Rotation paths and how fast each direction turns (deg/step)
Each turn is a multiple of 5 degrees from 10 to 175, or 0.
Each row of a path follows its step; steps can be skipped.

step 2: 10 18 -12 11 -8 -14 22 5 3 -13 -7 -6 -5 2 -3 -20 8 12 -5 13 -12 20 -16
 -25 -7 5 8 -6 0 0 6 3 -6 -7 13 -7 1 22 19 -19 3 -16 34 -5 -1 2 8 -24 23
 -4 8 -2 -22 11 7 3 22 12 -16 -2 -5 3 8 5 5 -14 -3 5 3
step 9: -5 12 -7 -10 13 26 -5 -4 21 -6 -2 -17 0 -8 -10 19 -5 9 -4 0 -12 5 -3 -19
 4 2 -7 -30 15 -7 21 -7 -4 10 -6 6 -13 -11 -5 -25 14 9 -2 -24 -12 -2 6 1
 28 14 -20 -4 3 25 -18 -10 1 17 0 14 8 -1 -1 14 4 5 9 2 3
step 11: 21 -27 14 4 20 -13 -8 -22 -4 0 8 -12 -14 4 -2 -9 13 -7 -5 -12 -5 -3 -8 2
 -6 4 -5 25 -14 -9 -3 16 -5 12 9 -6 10 4 6 -18 -12 -3 -12 -6 -8 12 -6 -4
 -13 -20 2 22 0 -8 3 26 6 5 -20 10 -9 -3 -15 -6 -26 10 12 -19 -24
step 20: -23 -1 -16 -21 9 -10 -12 11 -15 -4 9 -7 -8 13 9 12 -17 -3 10 15 18 -5 -1
 -7 -10 -13 -28 -10 0 4 19 -16 4 -12 30 6 -6 16 20 21 9 -24 -3 6 14 -6
 -14 -2 7 0 -1 12 -3 4 -8 8 11 -15 -5 1 -10 -1 -17 8 3 6 2 3 -26
step 21: 9 9 4 -9 -22 14 10 -18 -5 -22 -30 -2 2 1 0 -2 -8 -8 4 16 0 0 -7 8 -25
 -11 -12 14 -1 -1 11 -16 7 -12 -3 7 2 -11 5 -2 2 6 -8 -26 9 -11 8 5 -10
 24 -4 -9 19 -35 20 -15 15 -11 -2 21 1 9 1 18 -7 -5 13 -4 8
step 30: 4 -2 -1 18 -6 -8 7 18 13 -24 16 -1 1 -3 12 17 -8 -9 35 -6 -1 -5 23 0 6
 15 3 5 24 -20 -2 7 12 17 -6 -13 1 -15 -7 -15 -4 8 -18 15 22 1 7 10 2 9
 6 -15 15 3 -13 4 -19 -10 3 1 11 -14 5 22 -8 9 21 -7 -12
step 35: 12 20 -19 18 27 2 16 20 -8 13 1 -11 13 8 3 0 -8 -7 -29 9 -17 15 8 -10 19
 1 1 21 11 -11 -16 12 4 -5 -4 0 -13 -2 2 7 -17 -18 10 1 -20 -7 3 -1 15
 -2 8 19 -14 12 -11 -11 -11 8 -4 19 -1 -13 1 0 0 -10 21 -2 -6
step 37: -12 -2 4 9 -8 4 -1 -12 10 -5 -5 14 -10 -5 -17 2 3 -17 2 -11 -3 2 -1 7
 -17 11 1 13 -3 4 6 14 26 -2 -11 -27 17 4 17 3 8 9 9 11 26 19 14 5 -12
 -18 12 -6 9 -18 33 -21 18 25 16 -3 -6 -10 5 5 -17 11 -1 -4 1
7 1 2 4 -3 4 0 -4 0 -7 6 1 1 -3 0 4 -1 -4 -4 -1 -2 -2 3 1 -1 -2 4 2 -5
 -1 5 -1 -1 -1 4 1 3 0 -7 3 4 -1 2 3 -2 1 0 -4 3 1 2 1 4 2 -3 0 -5 2 0 0
 -2 2 -2 -3 2 5 0 4 -3 -> 20
1 0 -5 0 2 2 -3 3 1 3 0 5 0 6 3 -1 -3 8 0 -3 1 -3 4 2 2 1 -6 -4 3 0 3 4
 1 -2 -2 3 4 2 1 0 2 -2 -2 2 -6 -2 -1 -5 3 1 -1 0 8 4 1 3 -3 -3 4 -3 -1
 -3 6 -1 3 5 -3 0 0 -> 110
-2 0 -4 -1 0 -2 -2 1 4 -1 2 2 5 3 3 -1 1 0 4 4 1 -3 -3 -1 0 4 3 -1 -5 -2
 0 0 3 -1 -3 -5 -4 -2 -7 6 3 -5 -5 -5 -4 0 3 0 -1 8 -1 0 -3 -1 4 0 -5 5
 -1 1 1 -1 -1 3 -3 3 2 -1 4 -> 85
-4 8 4 -1 -2 -2 -1 2 -2 0 -2 -4 0 -3 -1 3 3 3 5 3 2 -5 0 -2 -1 4 -4 -1
 -6 1 -4 2 -4 -2 3 7 0 4 3 0 -1 3 -2 3 2 3 4 -2 5 2 0 1 2 2 2 -2 -3 3 0
 0 -1 2 -4 1 -4 0 -7 5 1 -> 135
4 -2 -4 -6 -2 3 1 0 -3 0 0 -1 6 2 6 0 1 4 -2 -3 0 2 1 4 -7 1 3 -6 -3 1
 -7 0 3 2 2 0 -2 0 -2 1 -2 4 -2 -3 -1 1 1 -5 3 -4 3 -1 0 -7 -2 -1 3 -3
 -1 -3 0 6 -1 1 -2 1 -2 1 -3 -> 140
